(in the rows, 128 means zero)
A single turn carries every row of the set below to another of its rows. Some are shown first; where does it send the rows asked next?
ligad: [135 105 139 143 119 151 148 130 133 121 123 158 133 121 123 110 120 136
 129 136 136 141 139 141 164  99 154 108 119 162 166  92 137 112 150 145
 113 184 121 145  86 128  88 113 132 142 157 112 132]
pekud: [112 122 128 147 150 118 113  94 112 133 129 165 124 125 133 130  98 124
 120 112 141 107 125 144 146 158 132 123 114 133 148 148 101 117 133 118
  95 146 135 115 101 110  65 115 123 147 133 148 121]
Limut: [ 96 114 124 110 127 114 151 126 116 121 123 140  98 113 111 127  87 125
 129 140 154  91 149 127 115 121 108 108 126 152 115 130 127 145 128 136
 121 156 127 168 136 116 143 117  96 154 159 121 139]
fes: [144 117 142 136 135 144 166 165 150 106 125 139 133 140 143 123 140 103
 138 134 135 133 128 134 131 145 161 109 142 130 138 154 104 110 111 135
 145 149 144 151 142 114 136 140  95 123  91 102 157]
vomo: [142 128 151 125 133 135 134 135 121 130 105 145 135 130 132 124 117 182
 110 144 118 144 107 125 140 136 144 135 161 155 165 123 117  87 146 137
 126 168 104 131 107 128 121 155 130  93 120 110 137]
Lisan: [ 87 107 120 133 134  91 125 125 114 105 105 152 104 143 115 119 153 142
 103 144 149  96 139 151 142 155 127 154 105 137 116 140 113 110 139 129
 103 155 141 139 119 117  96 131 140 142 100 142 141]
guki: [122 116 144 120 106 129 140 128 128 131 123 121 106 141 156  91 127 122
 145 100 135  97 125 124 126 142 173 116 159 127 147 136 121 112 137 115
 132 118 167 114 137 127 123 131 116 142  79  95 138]
sopab: [110 126 171 151 120 114 130 130 110 139 129  99 119 134 155 113 147 122
 142 143 136 111 112 130 138 133 175 112 136 132 124 139 115 110 123 120
 148 117 131 117 113 139 111 129 171 113 108 120 160]
lor: [118 133 145 145 132 102 159 123 121 101 131 154 106 129 104 126 133 126
  86 128 149 112 150 152 139 160 128 135 121 135 105 138 132 135 120 147
 148 141 163 170 115 116 101 113 149 166 124 132 127]
vik: [101 103 132 131 155  90 126 127 116 113 109 155 115 125 126 114 119 168
  88 132 129 122 136 152 154 177 122 130  95 116  99 133 109 103 149 117
 109 135 134 141 125 132 107  96 148 141 121 151 138]
Pes: [141 113 112 108 147 136 153 142 112 119 134 169 138 118 131  78 108 143
 107 132 108 120 117 112 174 131 134  89 121 105 133 145 125  99 139 146
 121 163 123 122 127 128 104 128 106 134 161 113 116]
sivo: [130 113 154 118 108 140 127 109 139 112 124 104 128 133 123 104 118 145
  93 131 110 106 111 134 125 146 130 129 144 135 118 113 157 102 153 116
 137 140 119 109 175 145 135  90 112 107 120 100 151]
Nodug: [138 110 113 142 132 139 143 137 148 137 115 178 142 141 122 119 114 114
  97 128 114 140 143 147 145  97 149 111 133 145 162  97 126 106 167 143
 124 145 139 170 108  96 103 152 150 119 121 123 125]
vebul: [146 128 115 104 102 128 140  93 143 108 119 126 145 131 126 107 111 154
 139 113 148 128 128 144 127 124 128 102 167 172 162 122 134 103 131 128
 155 128 102 123 101 128 131 138 120 114 148 122 121]
Gupin: [154 111 172 118 122 135 137 122 124 143 122 148 129 122 150 129 115 143
 145 131 137 167 139 147 109 115 155 144 134 156 120  83 134 109 157 115
 123 145 119 141 143 102 121 124 156 109 110 119 158]
mef: [127 131 137 141 106 137 124 121 126 153 128 134 109 122 165 100  98 113
  93 132  94  99 117 116 192 127 135 115 128 119 124  91 153 141 171 135
 127 134 121 149 150 125 109 108 150 123 114 108 168]
gogul: [108  96 133  98 111 144 166 105 149 135 108 120 120 121 106 114 120 152
 133 124 144 114 151 157 179 125 119 111 117 143 133  98 115 107 171 148
 159 134  99 148 130 131 132 110 142 149 142 130 100]
mefed: [129 108 135 137 138 124 120  94 151 135 114 135  94 108 134  91 134 139
  97 103  90 119 120 116 182 147 138 118 109 116 123  96 141 128 147 142
 106 152 108 131 149 144 106 133 120 136 122  96 150]
mesen: [136 120 115 123 149 147 127 150 117 124 132 176 140 114 136  96 106 118
  82 122 106 115 132 105 180 107 131  93 153 122 130 129 126  93 163 136
 139 130 146 142 143 119 134 118 144 141 123 122 142]
gaki: [107 114 137 136 141 130 133 110 109 119 121 133 107 104 122 145  94 147
 151 131 169  95 134 124 178 156 128 112 126 144 156 112 104 138 132 133
 108 158 126 162 117 102  91 153 104 154 125 121 147]
pebir: [134 110 135 117 119 126 127 133 129 132  77 127 101 125 166  89  91 135
 139 106 123 125 118 145 138 126 152 110 156 132 152 126 158 110 169  98
 106 128 112 139 134 142 122 119 103 109 102 104 155]
notin: [160 135 150 120 147 160 150 158 131 102 119 136 158 114 156 111  88 117
 146 125 126 151 125 147 145 135 143 101 146 119 133 140 120 112 140 109
 160 122 128 149 125 121 133 103 112 116 136 136 150]
Bipom: [108  99  98 107  98 135 143 107 139 124 104 135 147 128 128 114 123 121
 116 125 132 129 148 169 179 128 108  98 139 148 134  94 107 104 164 130
 136 132  88 173 123 103 116 131 127 108 113 137 135]
bamu: [132 127 124 117  93 117 166 110 123 128 118 132 123 153 173 110 139 132
 156 129 141 135 116 154 149 143 135 124 142 132  99 163 136  99 121 127
 167 122 107 138  96 141 113 115 148 135 108 133 155]
Bog: [149 118 135  87 110 126 123  91 132 140 119 135 135 132 160 117 130 134
 140 113 128 123 112 156 142 139 129 134 161 135 130 155 130  93 144 133
 153 104  96 171 159 106 123 117 133 134 124 122 132]
fem: [144 128 157 132 101 126 140 113 151 113 126  88 146 146 122 115 119 141
 132 154 140 115 131 144 131 144 141 109 105 149 149  96 152 118 130 128
 167 120 103 142 143 137 128 142 128 109 152 120 169]
netog: [108 110 111 156 138 118 138 105 115 114 109 137  97 139 129 128 119 120
 120 102 138  74 130 145 142 160 122 115 123 133 140 159  93 137 125 124
 118 143 118 133  89 129  80 121 104 143 117 150 131]
zumup: [110 126 131 151 135 126 162 136  93 112 120 139 103 121 133 133 104 130
 130 144 171  91 137 122 162 167 126 113 115 134 128 102 105 163 120 134
 115 150 129 134 100 135 108 139 108 141 115 136 155]
zoseb: [117 122 134 153 130  99 149 124 148 108 110 149 106 116 113 117 119 126
  97 144 130 132 147 162 130 152 117 137 116 135 107 114 149 151 130 128
 124 134 135 180 120 137 116  92 128 176 149 124 153]
Lol: [109 117 138 110 128 122 151 128 122 118 143 151  86 128 131 117  98 118
 107 127 165  87 156 111 132 151 128 123 116 170  99 133 121 146 128 131
 118 161 142 160 107 137 129 101 128 148 126 119 136]
Poz: [181 139 140 142 132 147 135 129 142 114 118 161 151 146 130 129 120 147
 109 119  96 129  92 125 148 155 138 139 146 114 138 148 149  93 148 133
 146 145 134 112 143 148 117 126 115 140 130 122 152]
Nupu: [145 100 134 130  98 117 179 133 124 128 110 147 104 127 148 125 145 132
 133 138 129 157 131 147 112 127 142 122 153 149  98 133 121 113 131 115
 138 169 112 138 117 122 125 129 122 104  78 106 144]
lufu: [144 138 150 153 133 106 113 126 107 137  98 128 142 108 138 127 151 117
 148 155 110 123 101 151 121 124 151  91 141 114 147 133 149  99 132 121
 127 122 111 143 149 117 116 149 131 110 135 127 168]
Raz: [108 136 133 131 124 132 132  90 161 150 125 135 145 124 116 106 146 100
 127 151  99 103 129 143 135 128 124 118  90 119 123  97 126 122 129 144
 135 146 121 117 146 129 134 117 131 138 160 148 133]
Dagut: [131 122 114 146 117 126 149 101 133 145 132 131 142 130 134 127 116  85
 128 135 112 102 134 147 156 108 106  83 101 135 114 108 139 129 155 124
 141 121  94 125 141 120 116 124 142 108 145 154 163]

fem goes to sivo
Lol goes to lor
Now find these:
mefed goes to Pes
vik goes to pekud
pebir goes to notin
Bipom goes to Dagut
guki goes to fes

